128 stands for zero in the data rows.
A hidden rule labels the rows of this table. It goes by one to three of the table's principal directions, not those with the most spread.
[141 139 144 157 109 146 130 138 102 128 122 149 126 112 115 109 127 127
 168 136  97 146 131 146 102  89 154 147 131 127 144  69] z860
[128 105 106 103 103 160  76 116 110 126 134 140 122 109 135 103 145 128
 143 141 116 156 142 138 103  73 130 125 135 120 145  87] z600
[186 167 129 127  77 124 162  95  88 119 121 149 123 137 158 136 146 150
 146 140  80  90 122 142  90 109  88  77 148 167 157 124] z600
[161 222 135 101 123 173  91 170  52 122  28 228 166 119 150  62 116 107
 178 140  40 124 133 109  68  97  88 114 160 116 180  13] z860
[178 140 152 204 102 115 128  92  94  76  97 157 137 113 169  97  95 127
 125  87  73 120  93 151  61  84 105  67 149 129 144  90] z860
[143 135 121 159 135  94 199 120 170 137 210 103 105 165 112 145 129 179
 116 113 168  97 119 153 156 181 112 121 114 204 111 221] z244
[100 192 176  92 144 109 145 201  74 191  75 120 152 148 112 107  90 120
 133 125 107 147 159  79 136 194 115 225 109 124 131 147] z600
[189 226 139 206  27 139 142  76 131 123 163 138  85  82 138  65 183 158
 241 107 112  64 138 232 143  15 176  98 173 177 145  55] z600
[112  55 152 114 153 110 159 124 113 135 129  98 134 122 128 190 112 104
  78 149 148 149 143  88 104 134 140 151  99 103 140 154] z860
[118 139 145 153 113 101 110 127 143 128 113  71 119 123 126 126 115 104
 115 101 122 128 126 116 186 132 149 141 119  94 113 153] z600
[132 179  91  70 116 160 135 161 150 147 174 183 125 138  92  83 145 160
 232 158 141 103 153 162 160 151 107 133 153 178 160  99] z860
[ 66   4 156 151 173  64 121 119 152 125 131  32 131 139 133 186  69  93
  10  98 163 191 103  86 134 197 148 158  87  69  62 238] z89
[ 86   5 167 170 155  85 147 101 143 132 185  47 114 108 118 183 101 117
  65 122 174 180 133 128 128 115 187 174  99 100 100 179] z89
[128 147  81  52  91 214  41 182  99 132  67 208 153 140 118  73 155 133
 180 163  63 165 134 129  76  84 108 136 141 126 146  39] z699
[134 109 138  65 108 136 131 146  96 144  93 140 140 125 137 138 137 108
 131 168 106 133 165 100  95 112 102 135 135 128 170 126] z860
[139  89 108 132  94 133  83 118 150 101 103 115 129 145 153 107 136 130
  82  93 121 136 113 127  99 111  88  88 125 136 112 170] z244
[117 193 132 130 135 173  98 191 135 140  87 190 138 117  93  57 138 108
 214 131 115 133 137 148 144 127 149 160 148 118 130  31] z89
[103 121  97  75 129 152  72 145 143 141 108 139 135 156 131 104 148 127
 115 121 140 137 124 124 132 169  96 121 129 128  92 143] z89
[142 103 134 190 133 119 161  92 148 100 142 134 118 116 136 149 131 125
 120 113 152 114  99 157  99 123 151  92 128 128 105 119] z600
[ 69  99  98  98 176 108 128 140 196 145 170  79 120 157  92 168 125 128
 104 129 195 136 113 112 218 235 143 151 106 106  67 204] z89
[147 156  97  90 117 154  87 118 118 100  78 164 146 115 158 122 135 111
 128 140  96 105 125 109 114  84 106  77 146 103 160  91] z600
[185 173 179 223  87  88 187  83 102 109 116 102 114 111 158 140 131 142
 119 101  89  88 114 152 112  71 139 103 142 151 138 134] z89
[117 114  87  89 146 140  97 144 141 124 103 138 141 161 142 154 114 106
  68 140 112 130  94 109 106 158 134  89 101 110  99 164] z600
[126 116  98 121 145 135 153 119 180 110 152 140 122 124 112 151 146 127
 147 142 175 103 123 133 153 153 128 100 133 130 127 135] z89
[141 121  96 168 135 151 114 101 164  76 119 168 126  96 134 128 137 113
 147 135 128 122  93 155 111  89 156  70 151 100 122  73] z699
[154 160 136 143  86 171 126 113  78 143 148 163 109 103 113  92 169 150
 216 137 119 135 151 162 105  77 139 154 139 145 157  19] z600
[175 160 164 154 160 110 148 116  41 110  92 128 147 108 163 154  86 112
  66 129  64 127 139  54 100  64 107 124 108 103 212  99] z89
[102  84  85  18 145 190  21 151  77 133 114 177 152 138 128  88 132 129
 136 154 103 190 154  88 101 122  64 140 134 105 164  62] z89
[ 90  33 121 150 201  88 151 109 160 105 156  76 129 144 119 209  85 108
  36 120 174 163  88  82 146 214 136 122  87  79  85 200] z89
[ 97  64 177 145 115  64 120 136 139 153 162  16 122 153 128 137  82 129
  52  81 133 155 143 118 170 134 141 178  92 135 105 246] z89
[111 128 123 157 119  86 165  78 218 128 175  83 103 139 140 138 159 148
 119  75 235  58 114 181 182 188 129  91 139 163  53 220] z600
[124 121 158 112 135 131 103 173  44 162 132 111 131 131 103 107  89 123
 129 153  52 207 158  84 123 111 126 207 105 114 178  97] z89
[145 114  92 128 138 149 106 130 143  91  79 166 143 145 150 137 131 114
  80 130 103 128  89 112  78 132 101  65 126 119 114 133] z699
[101 196 121  63 108 179  99 155 127 181 154 178 118 109  88  58 196 161
 255 169 146 122 181 187 183 114 138 186 189 161 131  33] z89
[157  83 135 141 122 115 127  92 114  86  98 123 138 119 169 152 120 113
  69 116 112 121 122 100  83  88  90  74 130 116 157 142] z699
[128  67  94 135 161 120 112 121 119  98 137 109 133 137 136 184  74 103
  43 147  90 173  84  85  95 129 154  98  81  83 131 162] z600
[118 113  74 107 142 138 134 136 214 125 207 134 109 162  94 114 151 158
 152 121 197 103 123 161 182 189 106 100 126 180 106 180] z89
[122 100  79 133 154 140 151 115 213  92 191 147 116 129  95 142 144 146
 165 130 201 103 114 149 175 167 120  91 135 142 125 136] z699
[127 155 131 142 114 147  98 131 138 133 133 146 120 109 125  77 142 120
 171 113 137 118 139 167 139  90 153 128 143 132 126  78] z860
[ 91 124 111 139 151 133  84 144 157 136 120 111 118 136 112 115 126  94
 116 115 144 155 101 130 163 183 161 134 113  86  68 128] z600
[177 161 176 210 134  78 207  89  80 108 145  95 121 105 143 171  88 133
 105 115  99 105 122 104 128  95 142 125 111 124 178 131] z600
[125 107  81  66  90 174  43 130 135 119 111 143 131 149 132 104 156 119
 143 131 106 136 123 134 134 118 103  92 132 114 122  99] z600
[103  77 163 145 156  73 148 133 119 140 128  65 133 130 139 176  74 100
  43 131 113 159 118 100 121 142 166 153 100  99 109 208] z860
[120  83 119  85 119 130 119 110 124 134 138 105 130 130 139 172 143 130
  96 153 129 128 139 118 126  98 137 123 121 121 133 150] z244
[169 152 162 193 134  77 191  99 105 106 123  94 128 122 155 171  95 133
  70 112  97 102 113 102 121 105 127 109 115 133 153 174] z244
[171 141  50 176 124 134 167 111 221  78 210 150  99 156 106 135 134 161
 145 123 153  82  73 174 152 157 128  35 118 183 120 178] z89
[122 139 173 108 118 124 135 144  58 156  81 122 145 112 134 137 122 127
 132 151  86 157 158  95 101 101 126 191 134 109 154  99] z244
[108 163 148 143 134 138 125 178 133 158 155 119 122 128  77  87 119 137
 184 119 133 148 152 139 183 131 162 203 116 136 134  97] z89
[120  91 130 155 146 100 151  96 152 108 102 123 132 129 161 161 122 112
  68 111 161 118  94 130  82 171 122  85 130 115  76 179] z860
[143 175  63  98  79 182 119  90 194 126 171 183 100 125 121  90 221 163
 232 125 209  55 132 208 152 133 116  70 166 179 103  82] z600
[131 168 179  80 178 121 185 168  51 157  80 167 163 113 126 153  99 104
 143 175 104 122 174  63 106 142 107 178 130 112 200  82] z860
[149 171  96  63  77 144 124 114 151 136 142 157 123 134 143 102 180 161
 185 150 132  69 153 170 145 108  88  84 176 185 146 140] z89
[ 85  97 105  78 152 160  62 140 125 143 143 123 138 128 115 124 134 138
 117 135 143 165 142 115 149 106 143 169 117 106 120 104] z89
[120 172 140 102 126 161 148 179 107 168 118 169 130 137  84 106 152 134
 211 158 125 136 151 134 138 166 130 185 134 143 135  65] z600
[129 181 126  90  95 128 143 144 153 169 200 108 102 130  89  94 160 155
 219 144 152  91 182 162 226 122 133 161 145 178 162 133] z860
[ 87 225 179  85 144 113 125 212  86 203  42 118 156 142 121  91 111 115
 127 125 104 138 165  82 155 177 126 234 125 119 111 149] z244
[149 154 102 170 102 125 150  80 170 111 164 123 106 129 141 127 153 157
 136  84 187  74 106 167 132 133 131  85 121 158  98 151] z600
[133 114  96  93  90 172  49 126 123 115  86 158 130 118 150  84 158 110
 136 131 104 145 132 136  89  80 108  95 146 114 131  85] z244
[128 148  97 130 123 113 170 102 189 134 167 125 112 161 133 148 161 167
 122 115 186  72 101 171 147 193 116  87 135 182  67 206] z600
[152 130 114 146  94 156  85 100 118  91 103 165 129  82 152  97 143 122
 159 142  85 135 124 158  87  24 145  89 168 112 154  55] z699
[102  75 184 178 183  59 165 142  94 130  72  62 145 147 142 203  47  72
   3 114  97 177  85  57  99 208 152 154  76  59  83 206] z600
[158  91 200 200 116  78 206 110  55 133 150  76 117 110 126 181  91 139
  99 149  66 171 134 110  88  86 155 176 112 131 166 143] z244
[ 71   0 128 102 168 103  87 102 137 127 170  57 127 127 132 180  90  96
  41 121 173 185 128  97 134 148 151 142  87  71 103 182] z600
[176 119  71  98  57 151  91  70 182  81 135 161 116 126 178  87 187 149
 142 108 151  61 131 179 101  69  57   6 175 184 145 150] z89
[105 160 145 124 127 116 116 148 135 137  95 109 141 118 123 122 114 122
 138 121 119 126 136 118 167 121 149 164 136 102 121 130] z699
[136  95 153 171 148 119 145 128 101 122 131 117 127 121 128 149 106 118
  88 129 108 158 121 113  94 103 151 142 105 117 138 122] z244
[150 145 155 150  83 109 146 117  98 133 114 122 126 102 154 119 112 126
 133 132  92 123 137 148  79  65 153 130 135 139 148 134] z860
[110 123 114  84 152 159  59 153 104 121  84 165 155 127 138 100 110 105
 118 133  97 155 128 105 108 114 114 125 133  92 139  79] z600
[130 114 157 143 129 136 132 141  84 140 104 131 130 123 121 140 127 110
 126 147  91 161 128 118  97 115 151 156 119 108 130  86] z244
[109 210 167 135 144 134 145 190 124 167 107 150 136 119  90  78 127 128
 202 126 132 123 159 135 174 145 149 204 143 136 133  80] z699
[157 169  33  96 152 196 120 171 163 106 144 217 127 169  90 113 144 138
 167 158 124 118  93 119 121 186  97  74 106 153 144  93] z600
[113  94  46  60  62 170  72 131 242 137 229 117  91 158  88  72 196 167
 204 117 210  98 155 202 206 136 109  99 137 198 111 174] z860
[116 172  96  85 160 129 161 157 176 143  85 156 135 161 123 156 165 125
 116 164 146  93 108 113 152 224 100 103 149 142  81 181] z244
Which label does each new row get?
[ 84  48 134 102 152 120  92 139 121 137 125  75 140 135 124 168 101 110
  54 127 136 179 132  83 130 124 151 172  86  83 114 164] -> z244
[178 156 206 184  96  85 213  87  65 132 113 116 124  77 169 157 133 138
 122 155  80  99 158 143  74  17 154 135 162 156 181 120] -> z699
[145  87 102 141 133 128  93  83 125  85 152 123 125 124 151 130 112 127
  94 104 126 134 109 119 117 108 100  73 122 112 145 124] -> z600
[163 125 117 165  96 116 139  89 148  90 111 144 123 138 164 121 135 131
 114  99 122  96  90 160  83 139  94  47 147 150 104 153] -> z860
[ 96 115 154 169 129 129 140 143 155 146 179 112 115 112  81 110 127 143
 190 120 162 149 137 177 166 121 193 192 128 132 104  95] -> z89
[134  88  65 126  92 164  95  96 223 105 237 128  91 139 100  79 185 176
 186  88 222  97 139 198 182 115 104  85 133 191 121 136] -> z244
[168 206 116 164  80 133 138 149 137 113 102 147 125 123 126  95 125 140
 167 130  68 109 114 148 126  85 139 113 142 150 147 123] -> z699
[111 140 111  85 169 159 157 154 100 160 148 163 131 143  91 149 136 141
 161 153 169 143 141  94 123 202 114 178  99 128 136  91] -> z600
[101 107  57 108 156 153 132 108 242 107 192 165 115 151 104 124 180 166
 167 116 242  84 103 184 171 209 105  74 152 168  64 154] -> z244
[ 97 151 113  89 172 160  72 180  96 143  77 149 156 148 114 119 108 113
 106 134  96 170 119  75 135 160 125 170 104  84 118  91] -> z89
[ 95   1 144 140  92  97  63  93 164 119 153  44 111 126 152 110 122 110
  62  76 163 169 136 151 123 104 126 120 121 117  85 205] -> z89
[131  88 126  50  79 153  76 111  92 128  81 158 148 139 167  93 163 144
 135 121 122 133 157 126  66 120  30 106 166 148 138 116] -> z244
[124 189 151 100 125 138 130 153  93 143  60 158 153 106 134 122 133 122
 163 156  90 120 147 112 122 101 134 162 157 108 147  80] -> z699
[129 134 121 175 147 142 134 146 163 109 188 136 119 121  80 109 113 144
 179 120 137 134 122 156 178 104 170 145 119 136 146  85] -> z699
[152 141  97 147 132 155 139 140 159  99 176 166 119 124  90 120 129 141
 190 157 108 121 116 158 156 100 150 102 138 144 164  78] -> z699
[145 113 154 208 152 112 155 108 107 103 112 120 127 124 139 163 106 111
  79 112 106 140  87 121  92 123 159 112 107 103 109 112] -> z89
[115  98 136 123 113  94 111 123 158 116 126  81 134 129 142 123 107 128
  96 101 135 125 136 122 154 119 110 124 135 127 126 197] -> z699
[174 174 173 180 119 104 209  82 102 111 144 156 125  86 149 128 131 148
 180 123 140  71 148 157 106  82 119 107 165 160 179  85] -> z860
[129 124 110 114 146 115 165 126 134 130 119 124 132 158 133 173 132 146
  84 138 138 124 107  97 114 194  93 118 116 140 105 191] -> z89
[147 163 102  95  89 118 162  92 187 129 186 134 108 127 133 119 178 168
 190 141 172  48 149 188 179 124 103  77 179 195 136 169] -> z89
[145 116 142 197 116 103 127  98 118 110 163  68 109 119 126 148  99 121
  99  99 106 139 109 126 157  89 173 127  94 104 135 134] -> z600
[ 93  98 183 164 125  70 181 101 159 166 183  58 101 125 118 143 143 146
 132 108 194 119 143 177 173 175 157 172 144 156  66 197] -> z244
[123 194 127 102 141 124 126 144 108 144  89 140 148 130 144 127 125 147
 115 142  96 117 128 110 134 121 121 147 146 131 126 142] -> z89
[117  76 118 108  91 152  21 145 115 111  79 103 136 119 140  89 114  87
  96 113  77 185 134 103 114  64 128 128 115  76 142 109] -> z89
[168 192 162 165  95 106 186  78 141 103 119 155 128  84 162 104 158 156
 190 106 157  42 153 175 129  71 102  90 194 169 160 104] -> z699
[ 80  99  94  51 132 194  22 208 136 144  86 176 149 161  90  58 126  95
 170 127 119 188 131 120 127 184 106 157 119  98 106  67] -> z860
[170 112 164 211 151  61 230  91 111  95 129  96 128 122 157 209  85 131
  45 137  94 117  93 103  83 122 136  95 117 135 140 203] -> z699
[102  81 190 148 159  98 145 164  71 164 134  77 129 122 104 146  81 106
  90 140 102 202 153  83 122 133 158 222  92 101 145 138] -> z89
[127 129  88  89 113 178  57 137 113 122 125 166 132 118 125  88 139 128
 161 145 100 156 134 134 113  82 127 122 136 116 150  64] -> z600
[131 132 150 221 157  87 158 139 135 120 137  88 116 144 117 154  84 114
  72 117  83 154  73 131 139 155 184 129 101 114  84 171] -> z244
[158 131 129 152 121 109 164 112 117 112 118 121 128 136 146 164 123 141
  89 141  89 121 107 118 102 115 119 101 129 142 134 164] -> z244
[ 92 199 181  79 117 109 142 192 112 213  96  97 129 141 106  96 146 124
 164 140 129 121 185 120 189 171 132 225 140 149 114 160] -> z89
[134  93 111 170 138 125 127 103 180  74 168 136 130 108 125 125 112 147
 136 112 145 119 110 160 139  79 142  91 145 132 139 123] -> z699
[155 105 163 155 132 108  89 134  78  88  56  98 153 112 161 136  73  76
  49 115  36 157 125  61 111  51 119 110 112  69 187 118] -> z699
[ 75   0  94 100 171 100  71 120 168 100 149  56 137 147 134 187  66  88
   8 118 148 187  96  77 138 164 142 109  75  60  98 223] -> z860
[152 122 132 131 143 134 107 113  95  92 103 144 145 106 151 130 104 110
 106 127  93 129 132  94 111  71 109  99 131  99 184  85] -> z244
